128 stands for zero in the data rows.
Some points, each followed by its number:
[ 70 100 130 110 112 167 149 142 111 139 122 118 137 107 138  80 145 157
 102 125 185 148  73  95 147 136 116 125 152 148 101  91] 0
[133 104 142 113 114 140 136  96 128 140 150 107  96 131 134 141 124 135
  95  71 153 141 122 113 125 119 139 103 142 116 169 142] 1
[131 129 114 158 150 126 125 161 141 168  91 151 117 108 111 138 147 147
 184 197 102 136 110 148 144 127 146 149 106 103 119 148] 2
[117 124 133 115 143 159 158 150 123 121 121 175 169 142 133 146 132 137
 115 116 128 135  94 102 155 142  71 110 119 117 145 151] 3
[133  63 159 137 122 150 130 124 121 141 160 149 126 136 103 133 142 109
 132  95 153 111 122  85 150 111 146 134 130 168  93 130] 4
[ 81 132 106 121 108 131 118 141  95 129 132 129 122 134 117 107 130 110
 103 165 124 185 129 165 101 121 111 134 149 151 186 100] 5
[149 118 160 118 134 129 166 110 103 131 143 137 103 114 100 175 122 159
 137 114  88 119 123 121 125 118 117 102 136 129 119 133] 6
[112 104 156 106 114 154 168 116 125 156 128 142 152 102 169 125 122 139
 114 133 165 124  63 103 173 134 115 127 100 134 111 139] 7
[149 184 162 139 116 119 180 138 113 148 138 166 117 139 124 142 113 105
 136 104  93 146 175 110 112 113  99  88 114 113 169 160] 8
[148  84 131 118 148 108 138 104 117 116 137 134 112  91 112 151 137 158
  84 140 118 117 108 157 109 128  47 141 123 126  96 109] 9
[118 114 148  94 109 122 150 121  93 148 111 150 135 144 125 158 144 128
 123  55  93  93 113 130 137  99 117 139 115 131 147 139] 10
[103 159 128 144 103 121 131 121 140 117 136 115 132 148 119 112 112 117
 115  91 113 139 133 103 122 128 137 115 124 123 116 161] 11
[102 132 170 107 121 119 111 109 118 122 145 144 127  97 153 139 105 134
 142 154 160 127  98 158 129 165  75 143 107 139 106 101] 12
[113 127 125  97  92 142 124 137 125 128 103 100 123 130  94 163 109  92
 119 150 141 108  96 149 156 123 140 120 138 113 154 122] 13
[140 138 133 166 184 128 145 117 142  94 121 154 182 148 128 126 123 125
 142 128  98 108 116 105 129 163 114 131 122 126 110 117] 14
[120 103 119 171 122 112 132 120 124 140 109 131 125 107 101 143 130 119
 139 127 131 176 124 137 147 112 104 132 104 121 121 153] 15
[151 168 139 150 150 136 136 138 134 104 141 132 136 141 163 111 127 124
 113 130 130 138 127 123  95 130 116 143 129 138  81 134] 16
[156 148 164 109 125 143 101 136 103 142 137 125 135 128 119 103 139 106
 131 144 129 145 153 128 105 121 180 149 156 145 159 123] 17
[152  83 166  92 146 136 154 139  95 122 156 161  87 102 124 144 140 130
 121 124 113 140 153 137 131  97 142 156 137 183 127 126] 18
[159 102 131 149 104 150 116 115 120 121 128 140 133 127 109 140 115  82
 163 145 126 138 137 130 123 118 130 148 122 136 125 145] 19
[135 112 123 138 130  86 192 128 118 127 146 161 112  91 102 171 128 141
 126  84 115 140 112 105 137 122  81 102 111 134 145 152] 20
[124 149 169 141 103 123 110 113 125 150 125 107 153  99 121 130 103  94
 108 132 159 131 148 124 152 162 188 127  92 121 101 112] 21
[138  95 146 119 134 163 130 144 115 132 144 127 115 107 139 129 131 142
 120 111 161 129 121 122 143 102 151 125 135 169 108 131] 22
[107 102 102 132  82 132 110 101 134 129 122  92 129 112 134 122 110 152
 128 172 159 136 136 143 126 119  92 135 131  91 102  89] 23
[ 99 100 107 132 153 118 114 127 114 143 123  94 151  93 143 129  85 137
 117 176 123 135 134 143 113 136 103 118 126 100  83  85] 24
[121 111 116 154 160 106 129 142 118 163 122 122 149 120 163 130 113 142
 155 174 103 129 170 148 111 101 148 153 136 125 104 124] 25
[154  96 130 121 130  77 130 125 144 141 119 141  92 117 156 137 146 117
 101 145 153 130 153 184 129 121  96 156  88 113 134 141] 26
[101 127 105 167 102 165 142 129  98  83 148  97 143 170  80  89 136 103
 151  82 158 125 129  74 128 111 152  89 138 106 116 104] 27
[138 182  52 152 130 116 100 156 136 123 102  93 128 154 127 117 105 131
 161  71 151 107 124 133 100 140 152 129 179  66 153 139] 28
[ 89 120 150 185 124  95 164  88 131 109 139 126 130 151 147  86 158 124
 110  83 134 131 155  91 109 124  87  88  75 117  99 155] 29
[ 87 135  63 142 129 131 102  90 139  87 145  91 166 122  94 131 131 108
 124 172 135 123 119 115 124 141 126 125 114 100 121 119] 30
[119 158 186 153 151 154 120 103 123 102 118 143 151 133 151 118 124 144
 150 104 131  88 120  65 142 182  96 102  98 129  95 152] 31
[145 163 133 128 154 125 146 145 113 155  90 146 148 157 147 129 155 126
 161 162 128 128 161 117 119 117  86 160  62 118 127 158] 32
[153 141 127 144 143 125 136 144 142 116 129 206 131 122 193 119 130 144
 117 129 117 128 152 128  99 113 118 160 127 125  88 116] 33
[ 90  84  93 119 157 118 121 159 109 148 131 127 129 133  92 108 172 156
 137 155 105 140 123 130  94 133 144 147 164 164 174 108] 34
[114 112 136 121 113 170 177 121 130 118 106 155 150 126 143 150 134 135
 132 125 141 105  83  95 152 136  78 102 140 121 132 119] 35
[138  99 132  96 134  86  78 112 129 127 177 152 128  86 108 142 153 124
  95  96 137 152 144 145 125 133 122 142  90 166 123 137] 36
[155 163 146 116 157 128 128 121 131 112 113 126 119 141  87 141 132 132
 178 139 118 112 150 118 140 104 156 157 138 126 116 117] 37
[124 165 125 127 127 115 154 159 110 134 138 150 162 113 133 144 102 116
 142  80 104 145 141  86 153 131 138 117 121 153 130 142] 38
[153 138 134 112 138 130  99 135 151 126 123 113  91 133 108 134 147 112
 111  99 102 124  79 148 115 126 137 104 116 125 140 133] 39
[102 158 161 117 134 118 131  87 133 142  73 128 137 152 132 123 142 158
 171 126  95 101  67 138 126 163 118 157 118  92 110 167] 40
[181 187  92 130 143 112 156 174 125  97 133  82 128 122  96 128  87 133
  80 163 112 168 131 116 134 122 127 131 103 149  93  96] 41
[109  97 156 119 113 165 118 138 120 154 111 194 149 121 130 124 144  91
 146 117 144 107  99 165  93 145  24 131 125 125 199 134] 42
[127 146  75 147 108 106 100 134  96  94 142 108 174 133  80 100 135  47
 114 137 152 138 100 123 117 122 134 136 158 157  96 101] 43
[ 91 118  90  68 121  48 121 109 124 148 111 145 131 108 156 144 166 170
  95 145 126 122 104 155 136 101 134 164 121 125 110 149] 44
[112  86 137 145 139 109 108  91 151 136 136 131 138 148 117 117 140 121
 149 136 130 108 131 121 121 116 138 147 102 127 108 146] 45
[162 105 165 130 154 140 115 128 134 139 103 144 114 121 128 141 127 122
 167 164 143  95 141 164 122 156 159 149 107  92 116 146] 46
[120  98  56 127  89 124 125 117 144  50 137 113 131 132 129 156 114  80
  87 164 106 161 114 133 110  96 121 103 112 129 132 142] 47
[120 114 138 137 129 134 156 140 152 161 115 126 134 103 121 169 161 171
 108 140 107 123 140 110 183 148 149 103 114 142 151 157] 48
[109 144 111 131 148  92  84 148 124 109 136 149 161 144 120  99 125 116
 106 142 148 140 134 132 105 177 105 125 147 128 150 114] 49
[110 127 122 122 139 135 146 138 137 114 136 135 130 167 165 112 134 119
  93  73 154 131 119  93 135 104 120 128 116 122 103 132] 50
[162 151 129 123 186 147 131 135 156  97 132  90 125 154 152 105 128 121
  95 169 153 147 140 141 101 103 144 142 129 119  81 126] 51
[142  90 142 136 153 167 154 145 154 131 117 141 125 145 159 140 158 154
 148 144 110  98 124 103 152 148  90 112 120 112 117 125] 52
[ 85 142  80 116  96 112  95 104 127  97 147 135 157 123  83  94 121  65
 126 106 147 130 107 126 100  88 149 124 140 168  79 102] 53
[ 97 175 126 135 112  93 130 117 131 109 122  94 137 147 150 118 146 131
 135 100 118 140 139  93 131 121 130  96 133 111 130 153] 54
[144 157 118 141 152 133 124 156 141 113 142 136 138 131 160 124 122 123
 104 128 131 149 126 129  83 119  94 157 102 132  83 120] 55
[113 102  89 141 136 132 128 176 130 138 163 134 122 132 158 114 121 113
  73 137 143 189 130 121 120  89 104 121 109 121 127 101] 56
[136 122 125 128 161 108 146 121 133 136 149 102  72 141  95 124 151 136
 102  94 112 155 141 133 139  93 133 120 124 152 116 149] 57
[136 145 138 151 127 106 136  92 107 127 173 121 112 136 136 137  98 101
 130 106 123 113 172 144 122 120 117 108 126 147 164 119] 58
[143 154 127 132 143 122 117 136 127 103 145 138 125 133 170 122 128 170
 118 158 105 137 133 102  88 113 111 162 106 140  44 122] 59
[145 142 122 157 170 138 130 139 141 108 126 116 134 130 161  84 117 103
  99 148 118 153 132 134  80 113 116 142 123 109  83 123] 60
[135 141 167 135 109 122 119 131 121 145 122 129 135  91 112  81 100 136
 105 157 164 142 132 154 184 148 155 140 113 128 107 102] 61
[116 100 132 158 123 145 134 171 141 138 117 154 158  93 116 130 112 127
 141 123 146 166  97 108 200 172 104 106 101 173  64 106] 62
[153 108 146 149 107 147 129 179 103 114 174 127 100  96 165 147 103 122
 141 129 145 111 129 120 131  45 119 122 103 129  74 116] 63
[112 135  93 150 119 110 131 125 122 117  85 139 161 153 136 142 149 104
 142 157  97 117 132 123 123 139 108 146  98 112 163 165] 64
[119 114 173 143 128  99 136  75  94 169 151 128 129 119 130 139 109 115
 147 153 143 117 157 108 128 116 101 147  80 138 115  99] 65
[130  74  99 111 143  81 102 117 124 139 151 112  89 156 111 133 155 132
 116 199  95  95 141 161  84  99 139 155 123 106 134 106] 66
[159 153 112 115 115 136 119 152 123  78 140 103 120 137  77 127 134 121
  93 129  90 139  67 107 141 147 169 143 152 153  97 109] 67
[146  93  91 129 120 161 127 156 136 127 169 147 133 117 178 145 136 141
 129  76 151 123 112 127 118  98  88 113 136 111 125 179] 68
[110 174  93 135 154 126 135 101 128 133 121 104  99 143 114 113 154 109
 127 131 132 157 136 159  66  84 138 159 107 124 122 141] 69
[114 135 124 149 138 150 122 132 133  92 138 115 142 137 119  94 128 139
 150  84 123 138 129  99 135 121 165 112 154 142 120 128] 70
[129 165 169  99 120 138 130 146 108 101 158 180 144 116 103 136 119 114
 139  63 160 153 128 117 112 124 114 131 185 169 142 116] 71
[151 118  97 104 143 129  74 137 164 141  73 109 118 152 117 118 172 107
 116 146 162 115  95 159 140 111 167 156 125 114 125 158] 72
[ 73 162 133 124 100 141 133 101 118 163 109  94  95 109 115  93 139 155
 113 142 130 162 130 150 139 120 183 144 145 139 119 133] 73
[140 122 114 136 162 131 116 147 146 111 150 131 116  87 142 129 123 193
 128 116 121 134 101 160 106 142  94 132 159 112 112 105] 74
[125  99 157 125 131 169 166 122 155 111 117 104 112 106 171 142 157 211
 142 158  73 111  99 113 157 152  71 119  91  79 115 148] 75
[157 145 142 135 129 118 169 134 114 141 131 146 105 139 117 132 110 105
 144 123 100 145 162 113 120 121 109 105 130 142 166 137] 76
[131 149 122 120  95 105 146  93 117 106 117 147 141 131 141 136 100  93
 101 165 124 131 156 149 120 134  92 122  75 121 114 128] 77
[136 148 161 137 120 113 120 105 115 122 171  72 118 127 136 170 125  98
 116 110 113 134 161 124 120 119 126  97 107 130 152  62] 78
[115 118  79 130 141 108 145 114 127 106 163  88 154 121 145 134 137 160
  95 153 116 113 139 123  89 110 140 118 139  89 123 128] 79
[122 125 158 152 129 101 174 102 140 132 113 152 143 120 162 110 154 141
 119 130 111 129 167 122 131 145  97 154  69 127 104 167] 80
[121 184 160  91 100 135 157  94 108  93 126 106 111 123 147 130  73 131
 130 124 149 142 107 145  73  79 110 145 156 119  64 120] 81
[131 127 156 136 136 112 143 154 112 160 139 186 118  81 103 126 132 147
 115 137 136 166 142 140 146 150  96 119 109 193 107 109] 82
[119 184 179 137 148 161 176  92 145  89 121 138 148 127 144 103 130 142
 165  71 131 107 106  78 146 173 113 109  98 114 100 160] 83
[ 84 145 137 182 146 104 182 117 136 129 135 117 137 168 147 111 140 115
 106 108 122 116 162  90 109 112 118  87  72 112 102 146] 84
[166 136 131 183 138 149 116 170 151 134 107 144 163 137 155 108  90  77
 144 160 147 146 152 135 148 137 113 119 110 132 124  83] 85
[125 138 128 160  73 121 132 141 133 123 159 140 137 116 147 135  98 133
 146  93 130 108 121 133 145 106  97  94 125 101 132 125] 86
[150 134 115 125 126 145 114 158 141 109 137 111 110 120 142 154 126 156
  91 165 112 157 134 125 128 103 124 148 106 129 123 132] 87
[147 162 137 112 123 135 130 110 125 144 104 144 132 112 103 121 162 176
 138  71 163 116 126 124 139 126 133 131 184 116 125 168] 88
[137 145 160 144  95 121 154 131 110 137 136 152 142 129 142 130 111 123
 148  85 117 127 141  94 139 111 136 138 119 143 135 130] 89
[ 99 107 108 140 108 182 146 135 113  73 148 158 157 153 155 122 129 101
  85 137 126 119 103  76 120 144  79 107 139 137 131  78] 90
[ 80 126 117 164 132 155 153 171 121 181 127 103 137 126 114 110 127 163
 168 138 113 157 104  99 159 143 110 111 161 113 146 106] 91
[102 126  88 141  91 125 135 101 124  96 140 114 140 132  98 105 139 101
 116 121 133 141 132  99 116 141 135  95 116 135 134 134] 92
[141  85 163  87 129 108 172 139 102 121 151 153  86  96 152 144 133 149
 114 115 101 131 162 116 135  72 129 153 123 184 128 135] 93
[123 187 199  92  95 141 144  62 108 113 114 137 151 179 162 135 109 113
 154  76 167  71 150  99 109 117 146 141 135 106 131 147] 94
[133 121 133 156  78 135 128 131 118  91 167 125 118  86 145 160 107 105
 123 182  78 132 139 148 118 131 110  62 128 146 159 111] 95
[158 152 127 158 143 108 138 117 113 105 146 121 101 114 102 150 101 119
 175 123  88 174 119 144 102 108 107 115 124 127 121 132] 96
[107  91 167  65 116 134 162 110  99 169 122 163 142 144 121 144 147 120
 118 115 101  93 126 162 157 109 106 130 118 143 132 137] 97
[131 137 108  95 130 109 124 115 136  86 165  58 121 112 144 137 123 145
  62 175 104 122 132 111 118 123 124 118 170  94 115 111] 98
[103 117  79  81 123 137  94 118 137 143  99  98 132 174 126 123 133 137
 141 148 156  95  80 142 131 157 148 128 164  82 146 119] 99
[133  99 139 149 132 142 145 156 138 107 125 154  95  66 104 131 121 146
 144 122 166 166 104 134 144 139  90 133 134 161  70  85] 100
[155 159 121 135 173  76  76 140 129 155 120 164 126 134 114 103 151  99
 137 153  79 137 172 170 161 140 177 184 144 154 179 162] 101
[154 100 119 120 108 133 126  99 131  77 106 115 130 125  94 161 147  84
 185 153 111 106  91 132 133 103 127 115 151 127 141 147] 102
Which three points above are nearest to each new point? Their numbers follow each, nearest first.
[ 77 146 134 142 117 117 129 103 133 101 104 100 125 124 140  90 110 159
 130 154 120 153 137 142 115 145 112 150 115  99 104 124] 23 24 11
[137 133  92 120 103 137 122 155 142 130 116 122 110  97 127 111 158 148
 100 103 147 165 140 159 138 111 126 105 163 114 166 133] 1 88 87
[116 131 172 171 137 124 119 118 136 154 126 123 153 111 142 109 105 110
 150 145 150 120 140 108 176 178 162 135  84 137  94 117] 21 61 45
[164 148  79 112 113 165  91 150 115 123  85 102 130 142  75 168 104  74
 146 141 130 125 101 157 133 117 171 115 170 107 165 138] 13 102 19
[127 104  95 192 134 154 135 178 141 147 161 137 134 136 139 115 117 107
  95 153 140 179 129 111 109  84 106 121 115 157 107 103] 56 55 60
[122 124 137  85 114 124 127 114  94  91 130 153 101 125 121 119 146 112
 115 118 119 127 131 157 101 104 103 163 139 163 135 144] 18 93 10
[134 168 106 136 100 102 165 158  97 103 139 153 125 143 111 114  98  85
 112 130 125 177 136  93 101 107 116 132 157 173 157 102] 76 5 38
[143  82 109 144 151 138 158 127 162 132 151 105  86 110 122 122 151 183
 122  60 157 101 105 117 167  83 177 126 144 146 103 145] 22 57 4
[ 99  86  77 112  99 100  93 121 148 134  94 107 128 160 122 126 163 114
 137 175 113  90  81 139 143 141 134 145 137  66 150 131] 99 72 64
[151  90 166 133 145 156 136 123 130 110 157 158 139 114 167 128 115 114
 124 166 135 107 125  86 130 150 108 113 123 137 110  96] 52 35 90
[126  84 116 104 147 129 153 127 161 140 138  96  95 119 102 115 172 193
 129  87 111 117 111  97 139  89 170 132 130 119  92 137] 57 22 70
[125 157 135 167 122 104 153 129 135 132 120 159 147 126 144  98 140 139
 115 137  86 143 150 135 138 142  98 142  82 118 102 170] 80 16 32
[123 113 155 122 135 148 118 102 149 163 113 106 109 139 126  93 125 130
 132 121 142 133 145 164 123 190 122 135 126 110 146 138] 46 45 1
[168 149  57 114 122 174 130 144 115 119  97 108 123 131  86 165 124 104
 145 150 142 118 116 154 148 102 172 136 170 115 152 126] 13 102 37
[133 102 143 148 149 125 104 134 164 140 117 135 128 151 123  83 171 104
 135 128 156 136 123 136 146 165 148 129  99 127 145 145] 45 72 46
[134 149 167 159 121 108 126  87 105 131 174 132 120 148 112 151 106  93
 128 106 122 106 170 112 104 108 137 100 106 137 144 114] 58 78 76
[122 199 209 106 109 133 160 105 116  80 135 121  98 118 157 130  88 113
 145 101 167 109 120 137  97 108 118 140 144 111  51  50] 81 16 12
[109 120 136 137 131 133 162 122 129 165 102 108 101 130 119 116 175 127
 132 157 100 159 131 151 152 110 103 135  94 117 119 147] 15 57 2
[154 180 167 125 129 128 153 112 159 153  61 124 108 131 124 180 132 167
 150  98 134 120 124 138 143 172 132 127 104  79 128 178] 40 88 46
[105 176 101 128 126 104 141 101 113 120 122 111 113 172 110  96 153 111
 120 130 132 181 157 190  60  74 123 158 135 137 104 146] 69 60 5
[111 136 138  92 117 102 128  73 107 149 128 139 119 116 123 126 118 135
 112 130 147 140 138 132 143 114 112 142  93 131 103 108] 65 77 12
[125 113 113 145  94 139 132 143 120 125 154 107 112 132 157 141 137 116
 115  88 131 130 133 146 125  98 116 108 107 106 144 114] 86 1 50
[105 111 113 146 125 133 110 146 153 125 130 128 155 105  89 123 156 114
 198 169 118 149  90 124 172 159 156 144 136 139 108 132] 2 19 15
[144 180 109 133 110  88  89 134 123 141 124 161 138 157 111 128 137 122
 165 126  52 125 167 176  76 146 178 175 139 138 189 174] 101 17 64
[156  85 109 129 152 159 123 175 127 106 138 132 151 140 141 174 121 144
 141 131 146 109  86  94 148  95 139 140 158 132 103  91] 22 52 4
[109 103 119 126 127 101  96 120 154 128 134 100 137 113 142 112 122 154
 124 161 132 114 116 113 151 142 167 147 110 129  98 109] 45 24 23
[106  89 129 101 119 134 111 102 131 126 133 113 130 117 127 119 161 127
  99 143 112 101 103 155 132 123 142 152 113 158 102 103] 45 22 39
[136 145 158 128 121 114 127  77 109 133 128 110 129 144 129 133 113 104
 113  94 106 124 156 139 100 107 124  90 137 124 155 102] 58 78 76
[130  47  97 131 127 143 130 122 141 171 141 149 138 132 160 138 152 110
 125 151 132 125 112 119 137 129  61  92 102 136 143 106] 52 35 3
[127  80 145 159 127 140 132 163 183 148 140 134 166  95 103 106 115 116
 139 142 167 149  88 116 152 170 118 116  92 140 107 102] 62 100 61
[124 133 106 168 145  97  86 148 121 160 126 134 126 127 217 115 115 126
 161 195 133 125 114 154 115 126 141 178 131 129 117 124] 25 2 33
[160 182 110 130 155 123 160 157  97  92 150 140 120 145 119 132 107  86
 129 105 125 185 162 127  90  91 118  74 154 173 140 112] 76 96 58
[162  99 158  98 146 135 155  83 114 165 159 177  95  92 147 158 148 121
 103 141 117 143 151 140 122 113 151 166 127 186 124 126] 18 93 22
[176 166 160 131 169 139 173 138 142 108 120 152 103 108 133 130 118 157
  94  95 113 146 151 118 123 150 116 132 102 152 112 139] 16 55 76
[151  96 154 148 123 137 160 100 163 197  86  70  96 117  79 141 142 117
 137 178 121 143 167 174 166 148 148  89  92  96 171 140] 48 15 46
[132 145  82 132 160 141 117 131 123 106 119 110 126 133  95 128 109 168
 154 107 131 135 123 127 101 142 136 101 169 127 123 126] 70 74 28
[109 156 165 140 138 114 150  99 139 138 116 159 137 115 165 116 134 145
 145 126 121 137 155 139 129 138  89 148  81  95 117 147] 80 32 77
[121 139  92 149 151 121  99 144 120 126 131 158 160 143 137 119 117 126
 128 112 149 125 124 161 124 182 115 127 143 125 160 127] 49 14 64
[117 104  82 142 155  85 119 149 143 138 128 169 132 121 153 127 119 169
 130 134 125 126 131 157 117 163  65 126 117  91 148 126] 74 49 26
[134 121 117 152 138 108 104 163 108 165 117 130 123 127 133 138  89  82
 162 182 108 132 161 161 117 116 139 170 130 117 125  93] 25 19 85
[ 94 106 105  93  70 165 158 132 112 110  99 170 122 116 164 138 130 153
 132 135 167  94  98 120 140 100 113 123 147 138 109 131] 35 7 22
[174 137 120 123 114 150 138 123 152 109 130 129 126 119 156 138 129 154
  95 128 125 140 130 125 136  72 147 132 128 141 125 127] 87 22 16
[163 148  82 111  97 148 106 139 114 119  78 100 128 140  89 161 115  77
 153 147 129 129  97 132 135 113 166 128 180 111 137 102] 13 102 19
[134 134 158  88 143 115 108 136 120 157 131 142 109 145 116 111 130 131
 121 121 162 119 135 159 127 125 180 171 137 169 153 105] 17 22 18
[165 208 150 139 167 161 158 152 133 147  87 105  96 137 112 152 122 170
 129 129 123 128 145 111 143 129 137 150 129 115 107 154] 37 16 87
[145 173 129 133 146  91  62 153 138 139 109 141 121 161 121 113 132 125
 140 149  68 121 174 164 122 145 178 164 145 114 180 141] 101 17 37
[ 93 150 126 129  62 108 143 107 126  99 137 124 142 124 122 159 104 115
  95 158 114 146 156 158 123 117  79 107  71 114 128 125] 77 95 86
[ 98  75  97 160 101 134 170 144 132 161 119  95 165 141 139 131 127 106
 165 133 101 116 119  94 172 143 111  76  99 108 161 119] 91 35 52
[112 133 136 122 142 157 148 153 100 136 118 126 107 153 145  95 130 131
 131 132 112 133 133 110 134 146 152 124 176 143 129 111] 70 17 22
[139 137  95  78 152 144 153 126 149  81 130 136 139 154 152 146 126 151
 103 147 193 128 133 134 103 116 108 143 148 104  77 118] 51 55 16
[111 130 119 115 115 111  63 136 134 120 187 114 114 137 170 118 126 157
  92 109 135 103 150 128  88 112 146 131 145 117 111 108] 79 98 16
[126 132 148 112 121 153 131 107 101 135 109 144 126 131 121 128 110 174
 178  74 155 104 134 118 139 138 136 128 163 136 137 142] 88 89 70
[100 121  83 115 142 145 132 120 136  80 176  84 124 109 134 147 132 165
 121 157 107 113 168 129 105 112 135 106 122 101 101 103] 79 98 30
[ 94 100 131 106 108 172 148 153 104 127  71 141 129 123 121 104 129 151
 157 129 152 132  83 123 157 143  68 118 165 125 131 109] 35 0 3
[156 127 143 128 125 114 111  99 140  93 172 160 139 114 149 148 122 120
 137 109 104  88 134  82 125 115 170 127 120 153 119 135] 89 45 70
[124 127 135 145  77 117 145 122 116 142 159 127 151 112 161 150 102 119
 140  92 135 122 126 139 138 124  99 102 105 113 149 141] 86 89 58
[ 80 128  81 161  88  82 112  85 146  68 134  88 173 147 123 135 121  90
 117 160 131 120 122 126 125 141 124 122  99  99  88 119] 30 92 47
[147 112 166 104 203 148 109  87 159 126 146 143 117 179 153  84 179 106
  78 134 173 113 147 123  92 153 138 131 111 129 105  95] 51 16 60
[ 86 155  97 125 124 100 110 129 119 122 110  97 107 139 120  90 166 101
 129 121 122 166 144 147  88  76 130 124 124 115 115 141] 69 54 11
[142 108 137 103  92 136 107 158 117 161 113 125 133 135 147 186 103 126
 105 153 181 102 119 151 146 117 117 116 142 114 148  87] 13 23 22
[140 157  90 133 144 123 137 165 155 103 136  96 126  99 107 130 107 139
  87 141 106 192 137 115 124 135 134 130 101 155  80 116] 41 87 55
[ 94 110 116 111 139 123  91 122 145 124  81 108 131 167 108 122 152 153
 129 211 125  79  98 139 127 149 130 130 147  84 147 115] 99 13 72
[134 143 146  92 130 130 107 134 143 155 134 149 110 132 127 111 140 114
 119 141 131 105 134 130 113 117 183 156 161 142 132 114] 17 37 22
[125 123 132 158 175 119 130 140 146  83 135 153 174 168 144 101 164 127
 151 126 110 101 106  87 131 177 113 112 105 115  94 117] 14 31 52
[140 136 176 104 135 120 138 120 151 149 139  87 102  81 121 122 103 129
 119 153 160 120 116 148 164 132 158 135 119 135 103 115] 61 21 22
[122 139 172 140 112 153 116 102 109 121 135 131 138  98 155 137  96 109
 131 151 113 111  90 128 132 153 103 147 115 110 103  88] 12 65 24
[ 85  87 103 120 117 129  70 127 132 126 103 104 154 158 118 141 165 144
 160 170 108  66  92 141 131 131 152 126 150 103 147 156] 99 45 64
[120 147 160 148 128 125 165 107 148 123  97 129 147 120 160 139 146 139
 119 127 115 136 137 114 120 145  96 124  70 123 119 172] 80 32 84
[167 161 167 125 139 129 122  73 154 105 110 115 128 102 116 136 100 116
 120 154 121 136 171 137 117 142 132 115  74 109 101 153] 77 21 46
[125 176 129 111 118  98  88 111  30  96 129 140 149 134 150 164  49 120
 142 134 125 107 116 133 106 129 139 164 135 145  83 120] 81 12 16
[157 177 130 134 138 138 144 136 141 128 134 121 109 107 144 121 112 147
  85 117 121 160 117 107 141 167 108 122 122 139  92 108] 16 55 87
[145 122 162  98 106 144 130  79 109  78 113 133 123 119  96 156  91 119
  93 132 107 118 132 124 124 159 104  97 136 158 160 137] 6 77 76
[130  49 118 106 139 152 150 115 138 164  83 140 134 157 105 143 137 146
 171 189  88  96 110 108 166 123  83  69 135 105 165 116] 52 35 102
[158 101 151 148 117 148 129 125 147 199  77  82  85 112  86 143 149 126
 131 176 130 137 156 170 173 152 137  86  95  97 189 172] 48 46 15
[137 140 144 109 115 124 113 120 144  96 138 161 111  93 146 137 139 149
  73  79 105 121 123 144 134 145 181 139  69 185 150 152] 36 39 22
[153 151 119 159 152 118 125 143 139  96 143 143 133 113 173 116 116 127
 112 133 126 170 144 124  91 108 106 154 105 140  84 115] 55 16 60
[143 148 135 141 135 132 146 122 122 120 114 149 111 120 119 152 114 166
 154  79 158 133 122 126 146 136 138 146 193 118 138 153] 88 70 89
[127  95 129  99 126 148 139 163 144 117 115 160 173 126 134 117 115 107
 115 110 139 145 135 127 164 135 113 102 133 131 151 126] 3 35 38
[108 112 113 103 123  93 125 112 165 173 148 134 117 111 117 114 120 170
 109 108 162 146 119 136 147 137 140 113  97 100 155 156] 1 15 45
[144 138  67 101 104 140 115 163 117 114  99  95 127 140  63 170 103  91
 161 164 147 120  97 155 137 117 145 109 171 108 183 142] 13 102 99
[ 77 137  97 154  97 101 103  89 131  90 115  98 176 146  88 125 134  93
 157 186  98 125 123 121 139 143 127 110 117 111 131 123] 30 92 64
[ 92 114 131  98  78 181 150 123 134 111  99 141 125 143 161 149 154 131
 118 128 165 136  76 128 140  96  92 140 153 118  94 128] 35 7 0
[153 153 136  88 107 123 167 132 134 159 102 142 117 119 104 171 118 164
 116  61 163 117 127 143 170 126 130 145 142 148 133 174] 88 10 89
[144 186  99 146 136 175 156 153  97 120 143 152  99 140 122 117  69  70
 135 120 119 178 148 129  89  99 115 145 135 158 153 105] 76 96 5
[141 125 152 114 137 111 134 146 113 163 116 161 119  84  96 130 136 130
 105 106 128 191 128 133 146 154  76 129  93 159 110 102] 82 100 15
[ 98 156 124 139 102 112 141  93 128  97 131 119 148 145 140 154 117 108
  91 170 141 141 140 144 102 126 116 124  84 124 116 137] 77 92 11
[145 176 113 133 135 118 149 164 109  97 137 150 121 141 113 118 106  82
 128 127 134 168 153 159  94  99 103 138 145 136 147 121] 76 96 55
[105 111 123 147  95 106 141 128  78 126 148 132 123 116 144 133  78 121
 139  87 122 121 104 142 134 118 107 108 115  96 172 123] 86 58 89
[116 170 129 135 138 135 124 151  81 121 101 121 100 118 138  70 149 142
 105 154  99 156 126 139 114 161 128 114 148 134 159 137] 5 49 17
[111 154 176 104 127 111 166 101  97 132 157 117 119 110 145 118  95 157
 104 102 137 121 135  89 140 124 120 138 142 130  76 119] 89 6 11
[120 118 135 104 120 123 131 123 119 148 118 140 131 124 113 126 155 140
 137 137 121 127 133 142 126 149 113 150 116 135 115 121] 45 15 97
[122 111 114 169 137 128  86 156 112 147 126 112 128 125 156 126 115 160
 177 190 127 131 163 159 107 132 137 163 126 135 129 123] 25 2 46
[115 181 101 127 102 107 135  99 130 126 121  90 106 146 106 105 147  91
 128 139 122 174 147 148 104  58 118 144 118 126 112 151] 69 11 54
[ 98  85 160 133 122 146 126 126 125 127 145 111 126 124 115 113 125  90
 162 111 153  62 115 110 142 108 148 110 158 132 126 111] 4 22 45
[115 105 111 141 129 108 127  97 109 145 125 103 140 167 106 113 171 120
 152 141  82 115 162 116  93  74 147 176 172 179 156 120] 34 45 17
[179 136 140 110 133 191 125 101 147 102 167 118 119 134 171 164 136 158
  92  95 156  98 150 111 120 138 141  67 117  80 141 136] 1 68 50
[154 105 115 111 158 123  95 150 160 101 162 134 130 114 186 137 134 208
 111 122 142 121 130 135 102 146 158 148 145 121 116 129] 74 87 33
[129  91 134 116  99 134 106 102 145 177  97 134 147 184  86 125 150 110
 132 120 126 120 118 148 137 151 125 144 108 112 143 151] 45 19 64
[124  68  70 109 104 125  85 125 140 120 103  95 160 164 116 111 164 141
 154 155 134  86  91 148 134 134 120 136 148  93 138 110] 99 72 23
[ 94 132 141 110 102 164 121  87 131 206 131  82 114  99 105 126 135 198
 144 147 114 115 128 112 118 143 147 107 147 100 140 123] 73 91 48
